Rotation paths and how fast each direction turns (degrees a step):
Each turn is a multiple of 5 degrees from 10 to 175, or 0.
Each row of a path follows its step; steps can be skipped.

step 2: [ -4  -6  17   4   8  -1 -20   9 -16 -25  11   3  30  20   0  49  -5  -3
 -25   5  15  14 -33 -11  26 -40  -4  30  -2 -13  25 -14 -54 -14   2  -3
  53   3 -33  -9  23  -2  -6  21 -19  28 -35 -22 -36 -27 -19  26  18 -18
 -34   4 -39  16 -14  20 -11   6 -20  39 -27  33   8 -23  -1  18]
step 3: [  9  -2   2  -7 -29  25  21 -15   4  -3 -37 -55   3  11   3  -6  20 -47
  16 -12 -26  40  -5  47  27  -9  -1 -23 -43  10   1  -6  -1 -26  -9   8
  10  27 -30 -26   7  -2  12  16 -38  14  -2  13  -6  32 -21  29 -39 -17
  -8 -18  -8 -28 -44 -14  21   3  17 -19 -13  51   4   0  21 -14]
step 6: [-18 -25   5 -30  41 -11   0   7 -30   5 -42  -4  24 -16  36  36  29 -22
  14 -33 -25  -2  41  -6 -11 -36 -17 -17  -4  16  20 -21   2   7  -8  -7
 -12  -1 -27 -12  14  58   5  20 -14   8  -3  26  46  -6  47   4 -11   3
   8 -13  -8  18 -13 -15   4   4  40   6  48   4 -35  12   6   9]
step 8: [  6  -4 -38  -2   5  35   2 -22  37  48  -1  15   2 -25  -7  10  11  -7
  42 -43 -28  -6  -3  21 -24  32  11 -35  22  14  -2 -24  20  -6  -6   8
  23   9  33 -30 -33  10 -15  12  22 -39  29 -11  19  15   5   3 -31  35
   1  23 -46  20  -7  -7 -35   7  24  -8 -10   0  14   7 -43 -13]
step 9: [  7  -3 -26 -26  22  -6  12 -30   5  40  46   6  -1  -1  10  32 -15   6
  -7 -13  -2 -18  29 -36  18  20 -41  33   3 -29   0 -21 -12  24  20 -61
 -16  -6   2  -2  20 -11 -48 -18  18  -2  21  10  10 -29  26  30   3 -11
   7 -17 -14   5  18 -45   5   6  40 -10   4 -50   6 -26 -13  -1]
step 12: [ 13  -7  -1 -16 -17  30   6   4  -4   7  21   3 -43 -13  -1 -17   9 -18
  -3   2  40   6 -10 -22  -1  43  10  11 -33  -2 -18  28 -19  16 -16 -43
  -9   0   7  30 -30 -24  -5 -19   9 -15   2  18 -40  55 -26  59 -42 -15
  -3 -31  16 -21 -21  -5  28  14  -3 -45  -2   3  -9 -34  -7 -17]
step 13: [-28  15   3 -25  22 -28  34   5  48  -9 -11  -2  28   2  44 -12  11  12
 -37  12  28  25  -1  -7 -39   4 -19   3  25   4 -18  15  25  40  -6  16
  30 -18  19 -23 -52   5  23 -23  18  10  13 -22  -9  32   5  50  -3  19
 -22  43  38  -7  22  20  -2   7  -1   3   6 -24   2 -15   8  -5]
step 14: [ 10  41   4  -2  39  15   9  44  17 -21  -8   8   3  -3  -1 -30 -34 -30
 -22  13   7   4  13 -37  10  32 -12  11  12   4  -4  14 -43  22  38 -13
  -8  47 -51 -11   9 -38  25 -15  -5   8 -39   2 -36 -15  13  21  17   6
   0 -13  13   2  19  13  -3  11 -14  36  38   2 -32  30 -18   8]
[ -9   4   0  -1  -5   9   8   2   6   0   6  -5   4 -10  -4   4   1   3
   4   4  -1  10 -10  -8  -4  -5   6  14   1   2  -7   2  -2   2  -9   1
  -4   4 -12   1  -3  -1   3  -2  -3   0   6   7   1  -5  -2  -4  -7  -3
   1   9   0   1  -5   7   3 -14   5   1   9  -3  -5   3   5   1]  40
[  2   3  -1  14   3   3   4  -6  -8   3   2   2   4   1  10   0   7 -10
   3  10   1   3  -5  10 -10  14   5  -5   1   0   2  -5   7  -3 -12   8
   3  -1   2   1   0   7  -4  -7   3   9   0   6   4   2  -3   3   6   2
  -5  -1   4   5   1  -2   3  -3  10   1   4   5  -4   4  -7   0]  155
[ -2   1   4   4  -6  -3   4   6   7   5  11   8  -3   3   1  -4   0  -5
   2   7  -8  -1   8   3   3  -3  11   4  -2   8  -7  -3  -1  -2  -2  -2
  11  11   8  -8  -3   1   6   0  -2 -12  -7   1  -1  -1   0 -11   1   2
  -1  -3   1   1  12  -5   3  -5 -12   7   4   2  -4   1  -7   0]  110
[  1   5   6  -3   0  -1 -13   2   3  11  -2  -2   6  -3  -2  -3  -1  -6
  -3  -1   4   7  -1  -5  -1  11  -2  -3   1  -3  -4  -4   6  -7  -9  -5
   3  -8  -2   1   5  -5   0  -6 -14 -11 -10  -3  -6  -8  12  -3  -6  -8
   4   3  -4  10  -7   1  -4   5   1  -1   0   4  -1  -1  -5   1]  120
[  5   5   1   4  -6  -2  -2   5   0   1  -1  -2   6   6  -2   3  -3   7
   2   0 -11  -5   4 -15  -5   4   7  -8 -12 -11   1   0   1   1  14  -3
  -4   4   2   2  -3   7   1  -7  -1   4   2  19  -3   1   4   4  -3  -5
   0  -5   4   6  -3  -2   0  -5   0   4   0   4  -4  -6   0  -3]  135
[  1   1   7  -1   0  -3   0   3  -1   6   5   2 -10   6   2  -3   4   0
  -4  -1   0   8  13  -4   3   0  -3  -4  -3   9  -3   9   8  -3  -7  -4
   0  -7  -8  -1   2   5  -3   4  -4   6  -4   2   8   2  -6   4   0  -2
   8   0  -2  -4   2 -14   6 -10   8  -1   0  -5   0 -11  11  -9]  120
[ 10   5   1   3  -4  -8  -2  -8   8   1  -6   2  -4  -9  -8  -1  -7 -11
   7  -5   3   1   0   4  -7   0   0   2   7  -3   6   3  -8   0   1  -2
   1  -8  -1  -1  -2   8   2   0   6   8   9   3   6  -9   5  -6   4  -8
   2   1 -11  -2   5  -4  -1  -8 -10  -5   9   0   3  -8  -7  -3]  40
